Each named move below is a turn or a mirror, shown by a few rows before and after it. Which moves, in which order, take the first row of each later pair to the second? The first pair is answered.
move Tiri:
[-0.07  1.70 -1.96  1.14 -1.76  0.53 -0.22  1.38  1.49 -0.93  1.00  0.37
 -1.36 -0.13  0.50  1.33 -2.80 -0.36  0.16 -0.03 -1.23 -1.37 -0.78 -1.44
 -0.28 -2.51  0.94  0.79  0.76]  ->  [-1.07 -0.06 -1.06  1.28 -0.41  1.97  1.35  1.47  0.01  1.47  2.55 -0.77
  0.10 -0.96 -1.40  1.82 -0.10 -1.21  0.91  1.33 -1.39 -1.27  0.99 -1.13
  0.93 -1.09 -1.78  0.24 -1.09]
[-0.04  1.39 -1.16  1.83 -1.43  1.54 -0.17  2.29  0.43  0.11  1.42  1.41
 -0.53 -1.63 -1.82  0.24  0.78 -0.80  0.58 -0.07 -1.71 -1.78 -1.01 -1.00
 -1.52  0.26 -0.99  0.76 -2.05]  ->  [ 0.07  1.80 -1.44  1.78 -1.75  1.17 -0.45  2.40  0.81 -0.53  0.98  1.73
 -0.88 -1.45 -1.47  0.20  0.15 -0.58  0.41 -0.29 -1.80 -1.79 -1.41 -0.98
 -1.79 -0.12 -0.39  0.82 -1.62]
[ 1.62  0.52  0.30  1.81 -1.35 -1.82  0.96  0.01  0.49 -1.79 -1.26  1.07
  0.12  0.61  1.13  0.02 -0.28  2.18 -2.66 -0.80  1.19  2.95 -2.56 -0.15
 -0.31 -1.12  1.63  0.35  3.39]  ->  [ 0.17 -2.04  1.44  2.06  0.64  0.33  3.08  0.23 -1.58  1.53  0.93 -0.56
  2.17 -0.57 -1.23  0.71  3.04  1.17 -1.85  1.17  1.00  3.09 -0.04  0.38
  1.17  0.85 -2.10 -0.24  1.06]
[-0.96  1.54 -0.26  0.37  0.29 -1.89  0.33 -0.14  1.15 -2.94 -0.81  0.69
 -1.77 -0.46  1.03  0.20 -3.74  0.78  1.13  0.51 -0.79 -1.03 -1.20 -2.00
 -0.82 -0.06  2.68  1.81  1.47]  ->  [-2.62 -1.20  1.03  0.69  2.32  0.46  2.63  0.02 -1.06  0.71  1.46 -1.13
  0.32 -1.64 -1.60  0.79 -0.27 -0.34  2.08  2.50 -0.90 -0.97  1.65 -1.53
  0.58  2.03 -1.34  1.28 -1.08]
move gof:
[ 1.28  1.30  2.90 -3.36 -2.05 -1.35 -1.97  1.66  0.10 -1.70 -0.04  0.26
 -1.98  1.61  0.34 -1.18  1.96 -1.77  1.87 -2.62  1.83  0.55  2.60 -1.13
 -1.19  0.64  2.74 -2.35  2.02]  ->  [ 0.68  3.56  1.13 -1.33 -3.02 -0.23 -1.89  2.83  1.71 -1.96  2.40 -0.30
 -3.15  0.94  0.95  0.53 -1.67 -1.20  1.46 -2.49 -0.63 -1.46  0.70 -1.06
 -1.79 -1.85  2.45 -0.45  1.18]
[ 0.15  0.49 -2.50 -0.18  2.31 -0.49  2.47  1.26  0.74 -1.75  1.05 -0.89
 -3.71 -1.74  1.20  1.05 -0.61  1.96  1.80  0.99 -0.77 -0.11 -1.89  0.23
  0.02 -0.49 -0.58  1.30 -0.32]  ->  [-0.18 -0.92 -1.82 -0.47  3.43 -0.09  3.31  0.99 -0.25 -0.51  1.11 -1.34
 -2.63 -1.97  0.45  0.69  1.33  1.66  2.09  1.68 -0.22  0.32 -0.59  0.47
  0.76  0.66 -1.68  0.77 -0.92]
[-0.91 -0.84  0.80 -0.29  0.44  0.66  1.19 -0.68 -0.74  0.91  1.73  0.47
  0.21 -1.46  0.94 -0.48  0.14 -0.54  0.52  1.13  0.58  0.69  0.60  0.16
  0.22  0.12 -1.40  0.58 -1.08]  ->  [-0.11 -0.99  1.11 -1.05  0.20 -0.33  0.57 -1.15 -0.75  0.10  0.11  1.11
  0.16 -0.83  1.20 -1.27  0.82 -0.62  0.51  0.53  1.64  1.32  0.71 -0.05
 -0.05  0.69 -0.27 -0.23 -0.08]
[-0.43 -0.54  1.21 -1.12 -0.23 -2.34 -0.31 -1.32 -1.21  2.79  0.08  0.47
  2.45  0.15  0.56  1.21  3.71 -0.42  0.33  1.80  1.37 -0.53 -0.78  1.16
  1.16  1.09 -3.46  1.41 -0.60]  ->  [ 0.68  0.25  1.20 -2.05 -1.19 -4.11 -1.73 -1.73 -0.38  0.80 -2.12  1.78
  1.57  1.19  1.65  0.24  3.04 -0.12  0.21  0.48  2.19  0.09 -1.43  0.66
  0.42  1.03 -1.09  0.71  1.16]
move nuku:
[-0.65 -0.76  0.05  0.62  0.12  1.47  1.09  0.50 -0.80  1.61  1.52 -0.55
  0.96 -0.51 -0.77  0.37  0.30  0.13 -0.01  0.36 -0.87 -0.26  0.56 -0.34
  0.24  0.12 -0.72  0.45 -1.75]  ->  [-0.29 -0.78  0.74 -0.01 -0.25  1.58  0.72  0.78 -0.88  1.27  0.97 -0.03
  0.63 -0.02 -1.25  0.05  0.90 -0.60  0.76  0.08 -0.49 -0.01  1.46 -1.01
 -0.06  0.90 -0.31 -0.64 -1.22]
[-0.43  0.22  1.89 -0.23  0.40  1.41 -0.43  0.13  0.07 -1.12 -0.33  1.13
 -1.17  0.86 -0.77  0.35  0.52 -1.72  1.58 -0.32  0.75  0.09  2.00 -1.56
 -0.49  0.43  0.18 -2.87  0.59]  ->  [ 0.04  1.03  1.21 -0.27 -0.04  0.27 -1.01 -0.04  0.72 -2.04 -1.13  1.48
 -1.56  1.10  0.11  0.13 -0.77 -1.16  1.02 -0.80  0.81  0.28  0.85 -1.36
 -0.81 -0.42  1.26 -2.38  1.36]
[-1.97 -0.28  1.52  2.96  2.57 -0.05  4.44  0.13  0.76  1.72  2.56 -1.65
  0.76  0.70 -1.15  2.86  1.22 -0.01  1.78  1.52 -1.25 -0.13  0.99  0.88
 -1.48  2.53 -3.84  0.31 -2.94]  ->  [-1.36 -0.40  3.00  1.54  1.93  0.10  3.34  0.60  0.67  0.72  1.42 -0.46
  0.17  1.74 -2.12  1.98  2.57 -1.27  3.41  0.89 -0.26  0.08  2.70 -0.42
 -2.18  3.96 -2.72 -1.77 -1.94]
[-1.84  0.99  0.47  1.15  0.14  1.53  0.32  1.02  0.71 -0.51  2.55  0.34
 -0.06 -0.04 -0.76  1.19 -1.21 -0.89  0.45 -0.78 -0.84 -2.19  0.11  0.11
 -0.67 -0.97 -2.59  0.64 -0.92]  ->  [-1.84  0.82  1.05  0.72  0.06  1.84  0.11  1.11  0.51 -0.62  2.45  0.59
 -0.09  0.22 -1.22  1.10 -0.63 -1.38  1.07 -0.77 -0.68 -2.20  0.79 -0.26
 -0.71 -0.37 -2.35 -0.07 -0.78]
Pairs:
(two moves a pair)
[-0.99 -0.38  0.42  0.51 -1.10 -1.04  1.16 -1.21  1.32  2.85  1.63  0.11
  0.16  1.55 -0.22  0.98  1.02  0.65  1.76  1.39 -0.84 -1.71  1.32  2.23
  1.29 -0.79 -1.49  1.44 -2.88]  ->  [-0.79  0.12 -0.12  0.76 -1.40 -1.17  0.97 -1.30  1.73  2.45  1.78  0.06
 -0.09  1.40  0.35  1.11 -0.04  1.05  1.47  1.34 -1.08 -1.89  0.56  2.37
  1.08 -1.64 -1.06  1.92 -2.85] => Tiri gof
[ 0.16 -1.48  1.12 -1.27  1.08  1.12 -0.22  0.34 -0.99  1.00  0.99  0.05
  0.92  0.40 -1.21  0.63  2.11 -0.89  0.58 -0.37  0.33  0.02  0.55  0.32
  0.93  0.63 -1.01 -0.39 -1.44]  ->  [ 1.22 -0.20  0.95 -1.95 -0.23 -0.21 -1.86  0.37  0.15 -1.09 -0.64  1.46
 -0.43  1.22 -0.32 -0.12  0.84 -0.89  0.72 -1.65  0.75  0.22 -0.27 -0.36
  0.02  0.16  1.41 -0.91  0.28] => nuku Tiri
[-0.48  0.27  0.73 -0.64 -1.09 -0.27 -1.08  0.83 -0.11 -0.82 -0.23  1.05
  0.09 -1.09 -0.62 -0.76  1.18 -0.76  0.79 -0.89 -0.54  0.03  1.25 -1.19
 -0.08  0.03  1.06 -1.53 -0.11]  ->  [-0.46  1.19 -0.25 -0.04 -1.55 -0.41 -1.19  1.00  0.46 -1.20  0.17  0.96
 -0.39 -1.21  0.08 -0.17 -0.45 -0.06  0.25 -1.09 -1.21 -0.40  0.08 -1.00
 -0.32 -1.17  1.41 -0.50 -0.19] => gof nuku
[ 0.56 -0.02 -1.11  0.86  0.25 -1.71  0.10 -1.29  0.52 -1.22 -1.65  0.30
 -0.46  0.52  1.53 -0.90 -1.59  1.94 -0.90 -0.36  0.43  1.61 -1.83 -0.27
 -0.91 -1.28  1.77  0.97  0.90]  ->  [-0.96 -1.38 -0.87  1.85  1.72  0.45  1.84 -0.97 -0.76  1.55  0.97 -1.37
  0.96 -0.88  0.07  0.20 -0.18  1.42 -0.69  1.39 -0.45  1.16 -0.55  0.30
  0.11 -0.52 -1.35  1.41 -1.35] => gof gof
[-1.05 -0.26  1.36 -0.16  0.94  1.65  0.65  1.13 -0.88  2.30  1.50 -1.02
  1.31  0.85 -3.06 -0.19  1.23 -1.09  0.80  1.06  0.14 -0.84  2.30 -0.56
  0.75  0.53 -1.60 -1.08 -1.58]  ->  [ 1.03  0.66  1.29 -1.67 -0.24 -1.35 -1.49  0.10  0.05 -0.84 -2.39  0.94
  0.14  2.45 -1.12 -1.97  0.45 -0.31  0.19 -0.89  1.90  0.54  0.91 -0.97
 -0.24  0.40  2.20 -1.82  1.39] => gof nuku
[-1.21 -1.72  0.56 -3.69 -0.05 -1.46 -2.49 -1.59  1.14 -2.58 -1.49 -0.42
 -1.88  0.12 -2.07 -1.68 -0.52 -2.09  1.42 -3.96  2.81  1.25  2.15 -1.06
  1.53  0.00  0.26 -0.48  3.22]  ->  [-1.48 -0.87 -1.78 -1.81  0.27 -2.33 -1.86 -2.36  1.78 -2.43 -0.91 -1.34
 -1.66 -0.92  0.07 -0.82 -3.37  0.27 -1.14 -3.82  1.88  1.16 -1.15  0.67
  2.00 -2.66  0.13  2.51  2.95] => nuku nuku
[ 1.22  0.27  0.57 -2.81 -1.21 -3.01  1.05  0.77 -0.43  0.51 -1.96  1.88
  0.51  0.46 -0.04 -2.86  2.60 -1.97  1.33  1.11  1.39  0.63  2.16 -0.98
  0.98  2.61  0.12 -1.83  0.20]  ->  [ 1.86  1.51 -0.81 -2.23 -1.90 -4.39  0.34  0.35  0.65 -0.81 -2.85  2.26
 -0.28  0.58  1.71 -2.92  0.27 -0.65  0.20  0.37  1.16  0.70 -0.10 -0.58
  0.48  0.85  1.76 -0.56  1.28] => Tiri nuku
[ 0.70 -0.67  0.07 -0.78 -0.49 -0.15 -0.81 -0.10  0.22 -0.05 -1.18  1.15
 -0.12  0.95 -0.40 -0.61  0.93  0.30  0.46 -0.29  0.98  1.10  1.24 -0.14
  0.24  0.52  0.93 -1.79  1.13]  ->  [ 0.72  0.41 -0.49 -0.29 -1.11 -0.11 -1.19  0.28  1.10 -0.85 -0.93  1.36
 -0.84  1.07  0.11 -0.12 -0.62  0.49  0.31 -0.69  0.25  0.35  0.23 -0.40
 -0.30 -0.58  1.47 -1.20  1.28] => Tiri gof
[ 0.24  0.51 -0.08 -2.40 -1.10 -0.82 -1.29 -0.55 -0.03 -1.59 -2.51  3.69
  1.01  1.34 -0.46 -3.33 -0.09 -0.72  0.24 -0.76  0.70 -0.03 -0.82  1.26
  0.39 -0.96  1.03 -1.17  1.64]  ->  [-1.29 -1.47  0.04 -1.46  0.91  0.89  0.94 -0.70 -1.71  1.47 -0.43  1.73
  2.97 -0.19 -1.73 -2.41  1.69 -0.70 -0.07  1.19  0.22 -0.05 -0.04  2.37
  2.01 -0.49 -2.38 -0.40 -0.84] => nuku Tiri
[ 0.80 -0.05 -0.49 -0.14  1.33  1.76 -0.64  0.25 -0.87  1.69 -1.56  0.00
 -1.05  1.06  0.60  0.25 -0.57  0.74  1.87  0.01  1.93 -1.24  1.62 -0.79
 -0.08  1.74  0.33 -0.68  1.10]  ->  [ 0.84  0.85 -1.29  0.31  0.93  1.40 -0.87  0.32 -0.26  1.06 -1.47  0.12
 -1.41  0.96  1.35  0.54 -1.98  1.25  1.28 -0.31  1.49 -1.52  0.41 -0.61
 -0.30  0.70  0.86  0.10  1.29] => gof nuku
[ 1.16  0.50  0.56 -1.55  0.04 -0.63 -0.82  0.28  0.54 -1.32 -1.53  1.24
 -0.92  1.03  1.26 -1.15  0.25 -0.16  0.09 -1.04  0.38 -0.30 -0.49 -0.59
 -0.08  0.54  0.88  0.89  1.57]  ->  [-0.14 -1.19  0.59 -0.74  1.56  0.66  1.10  0.27 -0.78  1.18  0.41 -0.35
  0.78 -0.26  0.22 -0.33  1.79 -0.19 -0.14  0.61 -0.01 -0.40  0.28  0.34
  1.21  1.00 -2.05  1.37 -0.32] => nuku Tiri
[-1.67 -0.45  0.12 -0.02 -0.35  1.75 -2.41  1.69 -0.08  0.38  0.95  0.26
 -0.82  1.32 -0.51 -1.49  0.26 -0.33  2.04  1.78  0.36  0.88  2.32 -0.54
  1.14  1.46  0.92 -1.63 -1.64]  ->  [-1.02  0.83 -1.02  0.25 -1.29  0.37 -3.24  1.38  1.06 -1.14  0.02  0.81
 -1.71  1.49  1.12 -1.68 -1.97  0.84  0.96  1.04  0.25  0.72  0.24 -0.33
  0.69 -0.02  2.48 -0.56 -0.67] => Tiri nuku
